Each named move below is a turn or a mirror, shown by a few rows before and after it. Which moves, in which order, take the first row of each later pair to the second? The first pair is answered.
X (before |-> after):
[ -6  18  20   2  -5   2 -26  13 -27  15   2  -3  12   9 -19 -18   9  -6
 -21   0  -1  13  -4 -14  -2  -7] |-> [  3  10  -7 -32  16  29  -8  12   4 -25   3 -23  16   2   8  -1  -7  -3
  -5   7  -3   9   8  -9   8 -16]
[ -2  14   6 -27   8 -15   1  25   8   7   1 -19   9   3 -21  23  28  13
 -12  16   1  19 -20 -21 -16   8] |-> [  0  15   1 -33  11  -8   4  25  10   3   4 -14  11   3 -21  24  22  12
 -10  18   2  20 -19 -24 -21   3]
[  6 -25  -5   7  35  10  15  45  28 -11 -19 -18  41  -6   2   6 -19 -31
 -21  -2  32 -14  31  -1  36  -6] |-> [ -5 -19  27  39  15 -11  -3  39  -2  30 -19   0  39  -1 -22 -10  -5 -37
 -34  -9  33 -14  16 -10  26   5]
[  8  -2   1 -15  24  -5 -27  21  22  12  -3 -14 -14  27  -6  31 -31   2
 -16  -2  24   5 -14 -12  12  17] |-> [  4   0  11  -9  20  -9 -33  19  13  20  -2 -10 -20  29 -10  27 -32   2
 -19  -3  24   5 -18  -9  12  16]
E (before |-> after):
[-11   3  11  -7  18  -5  -3  19 -21 -10  -3   3   7 -10 -15  -7   3 -27
  -2  -1   3   4   8  15   1 -25] |-> [ -9  11  19  -9   3 -19 -11  17 -13  -1 -11   5  -5  12 -22  -6  16 -22
 -15  -1  -3  13 -11 -16  -2 -11]
[ -4   1  -3 -12  24   5   8  13 -14 -24   0   9   6 -13  13   2  -8   7
   2   5   9  -9  21  14   2 -21] |-> [ -7   6  24   8   7 -17  -7  15 -32   7  -4  19  -3  -5  -6 -11   4   4
 -11   0   7  -1   8  -1  -3 -12]
[-14   5 -11  11 -17 -16  -6 -54  12   9  10  32  -3  45  -9  -6   2  -1
  -2   5 -28 -13 -20  -5  -2  39] |-> [ -8  -5 -37  -9   0   9   8 -52  26 -21  18  19   3  33  12   4 -19   2
  10   8 -31 -21  -5  14   5  28]
[-25  -5 -14  16   0  -3 -10  17   7 -27  -9 -32  23  -1  -8  45  -2 -23
   7   6   3   1   4 -33  -9 -10] |-> [-28  -6  -7  23   8   0  -7  17  -7 -20  -2 -26  29 -11 -11  38  -8 -31
  11   7   8  -7  14 -15 -13 -19]
P (before |-> after):
[ -9 -19 -25   1  -4  10   1  -8  10 -12 -20  -6  -9 -14   8  -4  -6   3
  -2   0   9  -3   0  16   9  -2] |-> [-16 -10  -2   2   2  -2 -10   4   4  -9 -27 -11 -12 -15  -3  -8   8 -11
 -14   3  14   2  -4   5   3 -18]
[ 13  -5 -21  -4  16  16  17   8 -11   1  -2  -7   7 -22   7   3 -20   2
   3   0 -14 -25  29  38 -15  -6] |-> [  2   7  11  -5  21 -12  -4  25 -17   8 -17 -15  10 -20 -15  -2   8 -28
 -15   2  -9 -19  19  16 -18 -20]
[ -7   3   5 -18   6  -9   7  12  11 -17  -1 -19  -3   8   6   9  13  -2
  -1   4   0   4  -4 -12   1 -13] |-> [ -4  -3 -10 -19   3   2  15   7  13 -16   4 -19  -3  12  14  14   2   8
   3   6  -4   0   0  -3   3  -6]
[  9  24 -24 -36  49  20  -6 -15   4 -16  14 -14  24 -25  14   8  11   2
  32  14  13 -23  19  66  -3  19] |-> [  0  41  15 -36  58  -6 -27   1   0 -14   1 -24  27 -23 -13   3  36 -32
   7  14  16 -19   6  42  -5   0]
S (before |-> after):
[  2  -7  -7  -9  15  12   3   2   2 -14  15  -8  19 -11  10   7  -3 -13
  15  -3   8 -13  21  21   1 -23] |-> [ -7   2  19   5  12  -9 -13   7 -17   2   8  -8  12  -8 -12  -4  14 -28
   0  -3   8 -10  12  15  -7 -29]
[  8  -5  30  12  16  11  -2  -1 -41  20  19  44 -32 -32 -11  -8  31  12
  13  -8 -11 -21  -2  21  -7  30] |-> [ 19 -12   1 -11  30  38  13  -2 -12 -13  21  33 -27 -37  10   5  21  21
  22  -3 -15 -26   8  33   5  26]
[ -6  -5  12  11   9   3   4  12 -21  11   7  -5  -1 -11   0  -5   6 -10
 -10   3   4   1  -1   2  -1 -16] |-> [ -4 -12   0  16  -4   8  13   3 -23  21  15   4  -4  -5   1  -5  -5   7
  -4  -3   2   3  -2   8  -2  -2]
Now pairs of rows:
Between the rows of a pair lie two moves.
[ 21 -12 -55   2 -11  25  18  -6 -10  13 -20   1 -31  15  29  18 -34  13
  48 -12   2 -38  18  -1 -35  19] |-> [ 19  -6 -42  14 -27  10   2  -6 -15  33 -25   8 -37  29  19  16 -20  21
  32 -15  -2 -33   5 -19 -43  31] -> X then E
[-16   8  36 -10  -4 -14 -12   3 -16   1  -2   0  -4  11  -8  13   6   1
 -18  -6  15  13   2 -20   5 -17] |-> [-10  -3  10   2 -23   4   0 -17 -19  12  10  20  -4  13   7  16 -16  30
  -2  -9  15   8   5   0   4   3] -> P then X
[ -5 -28   7 -10  27  12  53 -11   2 -47  29  -7  40 -50  23  12 -29 -14
  12  23  31 -30  26  62 -21 -20] |-> [ -1 -31   2  34 -30   8  55 -44 -14  19  38  35  16 -16  23   8 -43  38
  13   6  18 -19  -1  48 -25  42] -> E then S
[ -3  24  14 -19  23 -24 -33  15 -12 -11  -4 -12  25 -24  15 -13  -2 -21
   6 -11   4 -21  25  46 -22 -40] |-> [ -9  26  30  17 -10 -46 -44   3 -31  36  -7  14  10   2   2 -26   8   0
  -2 -15  -1 -13   3  29 -34 -12] -> P then E
[  1   9  -7 -18  14   9  -8  21   5 -14  -7 -31  -2  -7  -5  -2  27  -7
 -14   3  -7  -1 -17  -9  16 -17] |-> [  0   1  -5   7  12  19   8  11 -27   9  15  -6  13 -26  -2 -14   3  -1
   2   1   1 -16   1  37   5 -16] -> P then E
[  0   6  -7 -27  16 -19   4 -23  37 -10  -2   3   8   0  -6  16  -5   2
  -4   3 -10  12 -11 -17  20  14] |-> [  2   0 -14 -25  20  -8  10 -23  36 -15   4   4  16  -6  -2  16 -11   1
   5   4  -9   7  -2  -5  24   9] -> X then E
[-12   8 -10  -7 -10 -19  -1  -8  23  -8 -13  -9 -18  35  -7  11  19  11
 -13   3 -10  11 -19 -23  18  26] |-> [-19  -1  14  16   8  -8  16  -8 -35   5   6  11  19  -9 -14 -11  -3 -15
   9   4  13 -16  23  42   2  -2] -> E then E
[-20  31  77  -1  24 -26 -32  39 -53  13   6 -19  27 -19 -36 -29  35 -74
 -17   1  14  -9   4   1  -7 -27] |-> [ 21  -4 -65 -39 -15  52  13 -13  43 -27  26 -12 -10  28  54  30 -29  41
  29   1 -20   2  -3 -14  24  57] -> E then P
[ -6  -7   8   5  22  16   8   8 -19 -13  -5  -3  25 -29  -3 -11  -6 -16
   3  -1   9 -19  26  25 -14 -22] |-> [  3 -14 -18  20 -14  22  11 -18  -6  13   4  19   8  -5  12  -1 -25  29
  10  -9  -1 -13  10  16 -10  24] -> E then P
[ 48 -11  -6  15 -27   6  18  -6 -45  34  12  22  20 -13 -23   2 -22  21
 -23 -10  -7   7  -7  38   1  32] |-> [ 52  -8 -31 -36  14  25  24  12   1 -38  -3 -23  22 -27  -6  21 -19   2
 -18   3 -10   6   4  28  15  -1] -> P then X
[ 17 -11 -27   0 -14  22  26 -24  21   8  24 -31 -46   4  26  18  -2  36
  -9   5  -1  -6  -2  -2  14  21] |-> [  4   6  45  17  10 -15   5   2 -26  22  18 -37 -24 -25 -18 -12  31 -23
 -23   1  19 -15   7   6   2 -25] -> E then P
[ -1  10  -5  33 -39   7   0 -14 -10  42  10  32 -14  14  -6 -10   1  27
  -1 -12  -9   3 -23 -11  -8  32] |-> [  9  -5 -36   7 -13  40  28 -12  -6   3  20  21  10 -13  18  -2 -24  24
  20  -5  -5 -16  13  31  -3  10] -> E then E
[  9  -8 -62 -11  12  37  24   4  32 -40  -4  20 -42   2  -4  48 -23  42
 -24  -9 -16  -4   8  15  20   5] |-> [  8  -2 -50  10  -8  23   9   0  33 -18  -9  33 -58  20 -14  49 -14  56
 -36 -12 -21   5 -11 -12  17  27] -> X then E
[  9  -2 -17   6 -14 -11  -3  -8  20   5  32  19 -31  37  -8  37 -23  32
  -6  -1 -25  18   1 -38  -2  57] |-> [ 11  -6 -33 -31  24   7  11  11  36 -48  28  -8 -16  11   0  49 -24  11
   5   7 -16   8  26 -19   5  23] -> P then E
[-26  11  21  -2  21 -19  -4   7  -7   7 -41 -20  24 -16  -7   1  18 -17
   6   9  17 -11  20  14   0  -9] |-> [-18   9   7  21 -11 -19  -3 -13  -4  39 -40   9   8  15   0   4   5  22
   6   1   5  -2   1   3   3  35] -> E then S
[  1  12   8 -12  10 -18   8   1  36 -11  -9 -23  -2  20   0   8  14  12
  -7   5 -20  11  10 -44   8  -8] |-> [ -3   6  10 -11  34  -7  18   5  16 -23   4 -25  19  -8   5   3   0  -9
   5   9  -4  -3  30  -6   1 -32] -> E then P
[-12  -2 -16 -38  28   7   5   4  21 -25   3 -26   4  -9  13   7   0   0
   1  17   0   0   7  -2  13 -19] |-> [-17   6   3 -34  21 -14 -15  10  23 -14 -12 -25  -5   5  -4   4  18  -4
 -10  16  -3   9 -11 -24  15 -12] -> S then E
[ 23 -12 -25  26 -14  25  49 -23 -29  15  38  32  17 -25  29 -19 -42  46
  29 -18  10 -22  18  49  -4  23] |-> [  6  14  46  51 -37 -39   0 -10 -49  62  12  39  -3   6 -20 -37   9  22
 -17 -25   7   4 -28 -11 -13  31] -> E then P
[ -1  23  31  45 -11 -28 -19 -21   0  55 -30  62  -9   3   1 -34  45  16
 -21 -20  10 -11   9 -12 -19   4] |-> [ 18  -2 -40 -13  32  35  22 -23  43 -23 -18  29  12 -28  51  -3   7  25
  18  -1   7 -33  49  31  -2 -17] -> E then E
[-16  13  15   2  -2 -22  -9  17 -13  10 -11  -4  11  -4 -23  -8  22 -12
  -9   4   5   4  -5 -17 -16 -17] |-> [-11  12   2   4 -19 -20 -10   9   1  15 -11   2  -7  10 -11  -5  20  10
  -6   5  -5  12 -21 -31 -12   5] -> E then S
[-20 -19  43  20  -9  10 -10 -19 -28  -6   8 -15  19 -51 -23 -13   0 -13
   3  16  -7   8  -2  48 -14 -33] |-> [-22 -10  46  37 -42 -10 -28 -28 -22  26  -4  -6 -10 -15 -32  -9  12  16
 -14  11 -17  23 -35   3 -11   2] -> P then E
[ 27 -35 -10  -1  20  15  24  18 -10 -32  13  25  11 -14  17  19 -20 -11
  34  24  23 -19  26  32  -5 -24] |-> [ 27 -38  -8  22   8  16  24  11 -25  -9  18  38  11 -10  14  14 -25   6
  34  14  26 -18  21  40  -8 -14] -> X then S
[ 20   2  11   2  16   3 -21  17 -14  -6   7   0  15 -34  -8 -32  23 -32
  14  -4  -1  -8   7  11  -8 -18] |-> [ 25   2  -5   9 -21  -8 -31   3   6  13  -2  14 -14   6  -8 -20  29   2
   4 -12 -15  10 -25 -31  -1  26] -> S then E
[ -2  -1  41  38 -17 -18 -11  13 -45  57   5   4  22  -6  -9 -13  17 -16
  -6  -4   5  11  -8  22  -3  13] |-> [ 12 -22 -32   3  -7  34  28  -6  -2  11  20  -8  25 -16  38  13 -21  21
  26   4  -1   5  15  49  14  18] -> P then X
[-34  -8  15  20   5   7  14 -26 -62  50  13  32  31 -16 -27   1  -1  -8
  28  30  -2 -34  30  39 -15 -42] |-> [-40   3  36  27 -15 -22 -11 -25 -56  72  -2  32  14  14 -49  -1  26  -9
   7  21 -12 -16  -4  -6 -17 -21] -> X then E
[ -3   2  22  17   4 -11  15   0 -18  16   7   3   1  -2 -17 -14   5 -13
   4  -5   9  -5  -6   3 -11   7] |-> [  2  -1 -13 -12  13   8  24  -2  19 -24   2 -13  -1   2   6   6  -8  -4
  14   6  -3  -3  -2 -10  -1   6] -> E then E
[ -5   5 -16  21 -34 -14   4 -14  13  15  -3 -13 -35  45  24  15 -10  47
 -17  -4  -9  12 -28 -45  11  47] |-> [-13  13  13 -21  35 -10   4  30   8 -51 -16 -57   0 -10   9   9   7 -35
 -18  16   9  -3  14 -14  15 -39] -> E then S
[ 17 -38 -42 -24  33  29  45  -3  11   9  -7  35  10 -14  27   4 -27  10
  50  17   6 -27   9  56 -22   8] |-> [  7 -28 -22 -46  63  14  28  19  16 -21 -20   7  15 -25  12   4  -6 -26
  41  26  11 -26  11  44 -22 -27] -> S then P
[ -1   4  -4   5   7  26   6  -4  -3 -25   3  10  16 -19  27 -19 -24   5
  22  15  -5 -15  14  26   4 -11] |-> [ -5  16  18  18 -22  -7 -24  -9   6  10 -10  17  -9  19   4 -19   0  17
  -2   7 -16   3 -26 -25   0  20] -> X then E
[ 16 -31  -8 -31  35 -11  -5  34  25 -33 -31 -18  15  19 -19 -15  11 -14
  17   4   1  13  18   9   1 -56] |-> [ 10 -18  20  -7  15 -38 -26  37   9   2 -40  -4   4  33 -40 -25  26 -18
   0  -2  -1  20   0 -10  -8 -43] -> E then E
[  5   1 -10  14 -26 -12 -11 -28  12  26  15  21 -12  19   5   7   5  40
 -12 -17 -15   9  -9 -34  -1  35] |-> [ -9  20  24  -8  11 -32 -29   2   7  -2  -6 -12   3  -3 -21  -1  37 -18
 -28  -9  -9   7  -2 -41  -2 -16] -> E then P
[-15   0  37  17  28 -46 -33  19 -25  10   8   2  19 -36 -64 -38  14 -42
 -14   3  16   5  16  13 -14 -20] |-> [ -1   4 -15 -40  20 -36 -41  16  55 -39 -14 -31 -11   0 -38   0  21 -17
 -20  10  -7  29 -13 -53   9   2] -> E then X
[  8  18 -33 -12  -4  23  27 -11   0  26  17   4 -12  -1  26  13  -2  -2
   6  12  -2   5  17  -3   8   4] |-> [  5  17 -20  -4   0  23  25 -10 -11  30  21   9  -5 -12  21   6  -1 -12
   8  15   3  -1  23  13   2  -2] -> E then X
[-11  39  50  22  -5  -2 -39  29   6   2  14   0 -37  -3 -27   4  34 -21
 -22 -19 -12  27  -7   0  19  31] |-> [ -9  31  41  31 -20   2 -37  18   2  21  20  16 -44   4 -16   5  21  -1
 -12 -22 -16  24 -10   1  17  50] -> S then P
[-11  16   6  -2  -3  -9  11   4 -26  37  32   6  -8 -21  -3 -10 -13 -12
   3 -23 -11  -5   4  17 -10   8] |-> [ -5  14 -31 -33  -4   8  13   2  18   2  26 -13 -21  -7  22   9 -12   3
   4 -18 -22   4  -3  -2   7  15] -> E then E
[  1  -8 -10 -10 -42   4  -5   5  31  39  -4  11 -29  26  12  33  -3  46
  -8 -10 -20  15 -36 -32  -2  33] |-> [-12   7  46 -24   8 -23 -26  49   9   9 -24 -25  -1 -10 -17  17  32 -33
 -28  -4  -1   7 -18 -23  -8 -35] -> E then P
[ -1   6  27  38  -7 -17  -7  -8 -39  44   9  22   6 -10 -27 -19   4  -6
   4 -13   4 -22  -7  10 -14  -3] |-> [  2  11  14 -18  40 -10 -10  15   4 -27 -11 -26   9 -24 -19  -1  18 -35
   2   0   2 -19   8  -1   2 -44] -> X then P
[ -1  11  11 -10  -2 -12 -15   3  21  -3 -23 -13 -12  10   7   8  14  -2
 -14   1 -15   7 -19 -33   2   6] |-> [  5  -7 -23 -17   5  21  10  -9  22 -16  -6 -11  -2  -7  27  11 -13  13
  13   2 -13  -6   2   4   4   7] -> S then E
[ 10 -34 -19  22 -25  16  33 -27 -24  13  15  22 -23  20  11  -1  -4  40
  26 -25  -7   4 -19  10 -10  51] |-> [  8 -18 -22 -31   2   7   8   4  28 -48 -14 -31 -32  30   6  17  34  13
   2 -12 -15  19 -36 -41   2  19] -> P then E
[ 25 -27 -52  16 -20  42  33 -25 -10  17  23  28   1  -9  35   8 -54  55
  27 -11  -3 -16  24  33   3  34] |-> [ 14   0  -9 -53  49   7 -10  33  33 -66 -26 -55   4 -26   3  14  13 -35
 -12   7   2  -4  19 -19  13 -45] -> P then X
